The rows below come in pairs that one turn or mirror swaps. Which row does each named row swap with?
z945: [ 24.4 -20.1  13.1  10.1 -22.7  -0.9  -7.1  -5.1  17.8  -6.2  -1.1 -11.2
  -9.5  -1.3  14.5   1.2   0.3  -0.3 -11.7  16.8   9.0  -1.1]
z267: [-12.1 -30.9  -3.3  -6.3   8.8  -1.0   4.0 -13.9   3.4   5.3  24.3   1.6
  -2.4   8.6  -6.2  -0.3  -5.2 -21.4  -1.0  27.9  -1.6  -7.1]
z963: [ -8.8 -24.9 -22.7  11.1  31.4 -21.9  -4.8  21.7 -10.7   9.2  17.7 -14.8
   0.3  -1.6  12.5  -6.2  17.1  -7.4   3.0 -10.3   7.6  -3.2]
z112: [  2.5  10.4  18.9   8.5 -11.3   4.8   3.2   7.4  23.1  -7.7  18.7   8.3
   5.5 -11.2   9.3 -12.0  18.2  -8.5 -28.8   7.7  12.8 -25.8]
z520: [  5.2  15.2  17.7 -15.2 -19.8  -8.0  17.6  -0.2   7.0 -13.9  -9.1   1.1
 -18.6  17.3  10.6   4.1  -7.9 -27.4  -7.0   4.3 -12.0 -12.8]
z478: [  4.2  -8.0  -6.4 -16.2 -24.1  -5.4   7.6   1.4  17.8   0.7  21.2   0.4
  -6.2   4.4 -15.8 -18.5 -10.7 -22.1  -9.4 -23.6  -8.8  -5.1]
z796: [-23.2  -8.5 -27.9  -3.1   9.0   7.0  -5.6  -1.6 -16.5   5.7   7.6 -11.8
  -1.8 -13.0  18.1   9.6 -10.4  -0.9 -10.3 -17.7   5.3 -39.3]
z128: [-23.4  -8.4  30.0   5.0  10.2   8.0   4.0  -2.5 -20.8   4.6  -9.5 -15.4
   4.0   0.6   2.9   6.4   8.3  -1.7  27.7  -7.4   4.5 -19.8]
z144: [-16.5   1.6 -31.8  -0.4   4.8  -4.3   0.4  18.2   7.3  -0.3  -7.8 -21.6
   9.0   6.0   3.8  -8.8  -6.2 -12.1  -5.9  37.7  -2.2 -17.1]
z775: [  8.7  -8.0 -12.5  -2.0  16.2  11.6  10.0  12.0  12.1  -0.9   4.6 -26.0
 -21.4  15.0  32.0 -22.0   1.4 -23.4  -2.8   3.4 -15.2  -2.2]
z866: [-12.6   5.6 -14.9   2.2  26.1  -7.5  -7.3  26.0  13.5 -14.7  -8.1 -23.6
 -18.9  17.1   9.1  12.1   0.0 -16.8   8.7  23.9 -10.9 -14.4]
z456: [-12.0  25.4  16.4   7.2  34.3  -9.0   8.8   5.1   4.2  12.2   9.3   2.8
  -7.3   5.1  23.3  -0.3  -3.2  23.0   1.1 -11.9  13.4  -6.7]
z394: [ -8.9  25.3 -25.3  -4.3   4.1  -0.2  -9.8  13.3   6.2  19.0  -8.4 -23.7
   4.5   2.0  -2.8   0.5   4.6  -7.5   0.0 -40.2   3.6 -16.8]
z814: [-21.0   1.0   4.3 -12.4   5.9  -1.5  -6.7  16.4   5.5   1.9   4.7 -16.3
  -0.8  -5.6   2.5  -4.0   3.8 -41.4  -1.7  34.8  18.7 -13.0]
z452: [ -0.9   8.6 -17.3 -11.1  16.6 -26.0   2.2  30.5 -26.5  -9.0  14.9 -30.9
 -11.5  -2.5  11.8 -17.2   8.7 -15.9   0.3   0.7  -0.7  -4.2]
z550: [  4.3   8.8   6.5 -26.2  -0.9 -14.1 -13.9   9.9 -25.2 -12.1  20.0   2.1
 -14.4  19.9   2.7 -25.9   8.6  -8.0  11.3  -8.0 -11.3  -0.5]
z934: [-14.1  12.5 -13.6   3.7  20.3  -3.7  -2.1 -36.4   2.0  -4.5   3.0 -11.6
   3.7  -1.9  -8.2  -9.2   6.6   3.1  -4.3 -20.8   8.1 -22.1]
z211: [ -3.2  31.6 -22.6   9.3 -23.1  -2.0   2.3   2.6   3.3  -1.6  -0.4 -21.4
  -4.4  -0.7  -8.5  -6.5   8.5  21.9  -2.6 -19.5   1.6 -10.0]
z725: [-10.0   2.1  14.5   1.1   2.7 -10.8   6.5 -14.4   1.4   1.3   3.3 -10.4
   1.4   3.7   7.8   1.1  -7.2   8.8  -0.9 -51.3  16.7  -6.5]
z346: [ -2.8 -21.3  30.3   1.1  17.9 -13.5  -6.1 -20.2   2.1  -7.6  13.6  -1.2
   3.1  -1.6   8.3 -17.6  -2.6   6.5  -4.4 -21.2  15.7 -17.8]
z894: [ -2.9  22.2  -1.6 -18.1  -6.2   4.8  -7.8   8.3  15.5 -10.2  -3.0 -40.0
  -8.6  22.9  17.1  -2.5 -18.6 -24.3  10.2  -7.0  12.9 -18.5]
z308: [ -2.6  -6.8  16.6 -14.3 -26.1   1.3   7.5   3.8  10.2   3.6  11.6   0.0
 -11.1  11.6 -12.3   2.9 -28.8 -11.0  -1.4 -17.0 -14.9 -10.1]
z218: [-15.3  45.2  11.5  -7.7  16.8 -18.5  -3.1 -11.3  -1.5 -10.1   4.1 -18.4
  -0.7  -5.8  10.8  -0.3   9.6 -10.8  -1.1 -19.2  -2.4 -14.5]
z552: [ -3.8 -11.3  14.5   5.8  -7.8 -20.5   5.8  40.5   7.8   6.4   5.0 -14.8
  -4.4   2.4   8.4 -13.2   3.4  -1.6   8.1   3.2  42.8 -17.0]
z914: [ -9.6  18.1  15.8   4.0  -6.2  -1.5  11.9 -10.3 -12.9 -23.0  14.5 -32.5
 -15.1  -7.5  35.4  -3.8  -4.6  -6.5 -11.7  -5.2   3.9  -8.6]
z116: [-18.5  -0.5  31.8   0.4  -6.9 -14.8 -10.2   0.9   0.0  10.0   9.9 -13.2
  -9.8   4.0   5.0  -2.7 -10.5  31.7   0.6   6.8 -12.6 -22.3]
z388: [-11.5  -8.3  -3.0   8.3  25.7 -13.6  15.3  -9.4   3.1   9.2  -9.9 -39.1
   2.3 -23.3   6.6   2.5  17.5   1.5  -9.6   4.8  -0.6  -7.1]
z620: [ 11.6  12.8  -9.8 -26.5  -1.0  -9.6 -17.9  21.1  -4.7  -7.3  19.7 -14.3
 -11.9  18.2   9.8  -9.0  -8.5 -38.7  -5.6  -6.1   3.1  -6.2]
z574: [-19.3   1.2   8.6   7.7   6.8   0.5 -21.5  34.5   6.7  -8.2 -20.0   9.6
  11.7   7.0   5.4  17.5   4.0   3.6   5.0   5.7  -3.0   3.3]
z348: [-10.5 -13.9   2.2  -4.5 -17.2  13.9   6.9 -15.8   4.0  15.1   0.4  13.3
  -9.3   9.3  14.0 -15.2   2.4  -1.5  -4.7 -24.0 -20.6 -14.3]
z374: [ -7.3 -18.7  39.3  -4.0  29.1   2.5  -3.0  -1.2   5.4  -4.2   4.4  -9.6
  -6.4   7.9   0.9 -10.4   5.1  10.5   0.6  -9.6  29.1  -9.2]
z264: [  5.3  25.5  -8.7 -30.7  -2.0 -13.6   7.1   1.9  -7.9 -18.0  -1.9 -12.4
 -22.9  13.3   9.4  -8.8   9.3 -19.1  14.1  -3.9 -14.2 -24.6]
z907: [ -1.2  29.1 -24.7 -12.9  12.6 -11.1   5.3  24.6   6.3  -4.8 -19.1 -22.9
  -1.8  14.5  13.7 -20.1  -2.1  13.4  -2.3   2.1   1.7   2.4]
z952: [  1.3 -15.5  -7.8 -32.2   3.4 -13.2  14.2   7.4  15.5  14.4  15.2 -31.4
 -20.7   1.4   3.9 -25.3  13.0  -5.8  -9.7 -13.6   8.8   3.5]
z299: [  7.5  -8.9  -1.7 -10.3   0.4 -14.3  11.5  -4.8  -1.7 -19.5   9.3 -20.8
 -29.3   3.4 -12.9 -15.2   0.2 -29.7  -9.4   1.6 -23.3 -10.2]
z401: [ -4.7 -30.0 -28.0  -7.2  18.0  -7.3  -2.4  19.5   3.2  -0.6   1.5 -10.0
   7.5  -4.2  -1.1 -12.5   3.5   2.7  -3.4 -17.8  31.0 -24.1]
z417: [  1.1  -3.7   9.9   8.1   0.4   5.4   6.6  16.3  17.1  -3.6  21.5  -6.2
  -0.3  -5.0  15.3  -0.7  15.5  13.4  13.0   6.7  30.6 -44.9]
z573: [-10.8   6.3 -47.5   3.4   2.6   0.6 -11.9   6.1   7.7  13.5   3.2   2.1
   7.6  15.9  -3.4 -10.6  -3.4   4.7  -0.3  -1.4  -4.8  -7.6]
z352: [-21.2  27.1  -1.3   9.4   9.7   0.1 -15.5  24.5  19.6  -9.0  12.6  -2.6
   9.9  -0.7  13.4   9.9  25.6   8.7   8.2   2.1  23.7  -7.6]
z338: [-31.5  22.0 -20.1 -21.0  11.2   8.0  -4.4 -10.6  -1.1  -5.9  10.8  -6.5
  -4.1   3.9   2.5  25.9   7.2  -5.1  -1.1   3.2  -3.7  -5.3]
z186: [-18.3 -15.6   1.8  26.4   9.4  -7.7 -12.9   8.6   0.0  11.4  10.0 -16.7
  11.1 -22.9  -1.5   8.3  16.7  10.2   5.8  -6.5  17.4   1.1]
z752: [ -5.3  -6.2  17.1   6.8  -9.3  12.8  11.6  10.4  15.5 -10.4 -13.6  -3.5
 -20.6  -5.6 -13.2  23.4   8.5  -2.2 -13.9  15.9   0.0 -22.1]
z774: [ -6.3   5.5  16.7  13.6 -13.5   3.1  25.6  -0.8  16.0 -17.3 -10.0  -9.9
 -13.0  -5.5  -6.1   9.4   2.7 -17.4  -1.5  11.8 -22.5 -21.5]
z612: [  1.7  19.4  -2.2 -18.7  15.2   8.2  -2.0  33.0  -2.1 -18.9   1.6 -13.1
  -0.4   4.3  10.9 -16.7 -10.8  10.7  -4.5  31.1  -9.2 -21.2]
z884: [ -7.3 -13.3  31.8 -18.8   4.9  -1.1  -4.6  43.2   2.2  -3.4  18.0 -12.7
  -2.4   5.5   5.3  -7.9 -17.8  14.7  -0.7  15.0  -6.8 -10.4]
z962: [-18.1 -20.4  -6.0  10.5  16.7  -6.0 -18.5  14.3  20.8  20.2  -2.5 -16.6
   2.6 -18.7  -3.4   3.0  15.4 -11.7  -6.8 -15.0   7.0   8.9]
z964: [ 10.7  32.1  24.7  -7.3  11.3  -7.9   9.9  -9.9   1.3  -5.8  -3.1 -11.7
   3.2  -5.9  24.4   3.3  15.2  -3.0  -4.1 -26.5  14.4 -10.2]
z24: [  5.7  -8.4 -14.1 -17.5  -3.6  -3.9 -15.5   9.3   2.6   1.5  -4.9  -4.0
  -7.4   4.7  13.5  14.9  13.7 -17.6   0.5 -45.9   3.8 -18.9]
z789: [ -4.4  -9.6  13.8  -8.0  -3.5  -1.3  -3.8  19.0   5.7   3.6  -4.2  -9.1
   2.6  -2.5   1.6 -17.6   8.3 -22.2   5.6  46.5   0.9  -6.0]
z994: [ -2.9 -21.4  22.8  -7.5  10.3   8.8 -12.4  31.8  13.4 -16.6  -2.8 -12.8
   0.6  -2.3   9.9   4.6   0.0  14.6   8.1   4.5 -27.7 -10.7]
z609: [-13.9 -19.4  11.9 -24.1 -12.7 -12.5  -9.0  51.5  11.3  -0.1   8.0 -11.6
  -4.0   0.2  -6.4 -20.9   3.5  -2.0   1.2   0.8  -1.8  -8.1]
z89: [  2.7   3.2 -25.4  -8.2  -4.5  -5.8  -5.5  -9.9   7.8  -9.7  13.5 -18.9
  -6.3   6.4  -2.4  -4.7 -10.1  14.7   6.1 -42.0   2.6  -6.2]
z367: [  2.4  -7.9   5.1 -15.2 -14.8   3.1  30.7  31.8   2.3  -6.0   5.1  12.0
  -9.6  -6.9  -1.8  -1.2 -19.6  -2.2 -18.2   5.1  -7.0  -5.1]
z918: [ 14.5  -2.1  16.3   6.5  -9.4  13.3  30.8   8.0   0.6 -20.6  12.8   4.0
   9.8  -4.0  10.4  -5.7  28.0   3.6   1.5   0.3   5.8   0.0]
z957: [-31.4  -0.4  40.7   5.5  11.3   3.8  -3.5  20.0   6.8   0.6  14.0 -13.6
   1.6  -5.1  -7.6 -11.8  -0.3  -0.5  -6.4 -16.7 -22.1 -10.5]
z469: [  1.4 -10.9 -15.7  12.5  15.8   0.0   1.8  32.8   2.4  11.0  29.8   2.1
 -12.8  -4.6   1.1  -3.4  11.8  22.5   7.9 -23.2   4.0 -19.2]
z63: [  1.1  10.8   4.9  13.2   4.7  10.9  11.7  27.7  17.0   5.9   9.4   8.2
   7.7  -6.3  13.9  13.1  27.0  21.9   1.0   0.5  13.7 -21.4]
z65: [ -9.3  -4.0 -28.6 -11.7  -0.2 -18.6   1.0  30.8 -19.9  -0.5  25.9  11.4
 -16.0  12.1  -1.0   3.5  -3.0  -2.5   6.3 -13.7   8.2  -9.0]

z520 swaps with z725
z884 swaps with z63
z994 swaps with z417
z550 swaps with z211
z394 swaps with z620
z963 swaps with z144
z348 swaps with z914
z374 swaps with z752
z352 swaps with z609
z469 swaps with z612
z346 swaps with z774
z478 swaps with z218
z89 swaps with z264
z789 swaps with z186
z299 swaps with z934

